128 stands for zero in the data rows.
Some points:
[120 154 112 105 114 116 153 116 144 130 114 157 124 140 111 120]
[125 121 115 146 127  94 131 108 134 114 170  93 154 107 165 146]
[146 128 102 125 120  27 179  48 170 112 137  79 151 118 137 145]
[255   0 255 108 169 194  58 224   0 255   0  47  66 182  59 166]
[101 127 120 130 131 136 128 136 138 111 134 155 129 135 128 134]
[125 146 146  85 134 158 148 131 132 151 104 142  85 137  88 104]
[124 123 114 150 128  97 130 114 133 118 156 107 151 108 157 145]
[104 134 115 122 139 124 139 132 149 100 146 158 130 137 123 129]
[144 120 112 141  91 100 128 124 127 149 125  45 177  82 157 167]
[153  95 104 212 112  97 157 163 100 197 111 116 148 181  65 114]
[117 145 110 126 107 133 134 133 137 137  98 156 134 141  99 131]
[112 123 124 145 115 134 113 140 116 129 123 140 142 123 143 151]
[121 123 128 143 113 133 106 143 108 131 121 130 149 108 165 155]
[103 140 113 133 142 133 122 147 138 105 138 161 143 126 125 129]
[121 127 136 148 117 144 107 119 134  90 140 134 125 104 162 143]
[222  19 232 130 181 162  17 112  41 122 101 118  89 255 101 176]
[137 196 129  55 160 174 154  92 132 146 114 147  53 152  99   0]
[141 166 145  33 174  95 186 104 164 104 173 144  74 127 118  59]
[111 138 121 149 128 140 135 144 141 108 142 152 121 117 115 114]
[117 124 103 160 135 101 150  82 148 115 155 114 130 108 160 135]
[115 151 116 125  67 139 102 153 132 137 132 123 164  92 144 116]
[118 126  99 164 135  98 149  81 147 117 160 123 133 103 171 135]
[123 128 130 125  97 144 119 165 122 147 111 105 157 107 120 147]
[113 135 120 152 118 135 125 125 147  95 137 139 127  99 151 132]
[108 152 125 121 168 163 114 131 139  93 146 150 129 127 128 104]
[121 147 120 108 110 123 147 132 142 125 134 125 135 123 122 121]
[120 134 119 128  67 141 109 159 117 158 103 118 169 110 131 152]
[114 144 116 139 129 125 153 125 142 115 143 145 115 111 126 111]
[110 146 125 104 193 142 137 110 151 101 150 161 101 153 109 104]
[101 126 132 128 120 140 110 149 116 126 124 154 136 125 160 157]
There is one direction along which these points spread out most. For each point below, how far along it does it lie, from 0 to 9? The average falls between 4 and 5, and the first point above lies past it.
[103 140 113 133 142 133 122 147 138 105 138 161 143 126 125 129] 5
[118 126  99 164 135  98 149  81 147 117 160 123 133 103 171 135] 6
[144 120 112 141  91 100 128 124 127 149 125  45 177  82 157 167] 5
[121 123 128 143 113 133 106 143 108 131 121 130 149 108 165 155] 4
[124 123 114 150 128  97 130 114 133 118 156 107 151 108 157 145] 5
[115 151 116 125  67 139 102 153 132 137 132 123 164  92 144 116] 5
[222  19 232 130 181 162  17 112  41 122 101 118  89 255 101 176] 0
[108 152 125 121 168 163 114 131 139  93 146 150 129 127 128 104] 5
[117 145 110 126 107 133 134 133 137 137  98 156 134 141  99 131] 5
[121 147 120 108 110 123 147 132 142 125 134 125 135 123 122 121] 5
[137 196 129  55 160 174 154  92 132 146 114 147  53 152  99   0] 5
[104 134 115 122 139 124 139 132 149 100 146 158 130 137 123 129] 5
[113 135 120 152 118 135 125 125 147  95 137 139 127  99 151 132] 5
[101 126 132 128 120 140 110 149 116 126 124 154 136 125 160 157] 4
[112 123 124 145 115 134 113 140 116 129 123 140 142 123 143 151] 4
[120 134 119 128  67 141 109 159 117 158 103 118 169 110 131 152] 4
[255   0 255 108 169 194  58 224   0 255   0  47  66 182  59 166] 0
[117 124 103 160 135 101 150  82 148 115 155 114 130 108 160 135] 6
[141 166 145  33 174  95 186 104 164 104 173 144  74 127 118  59] 6
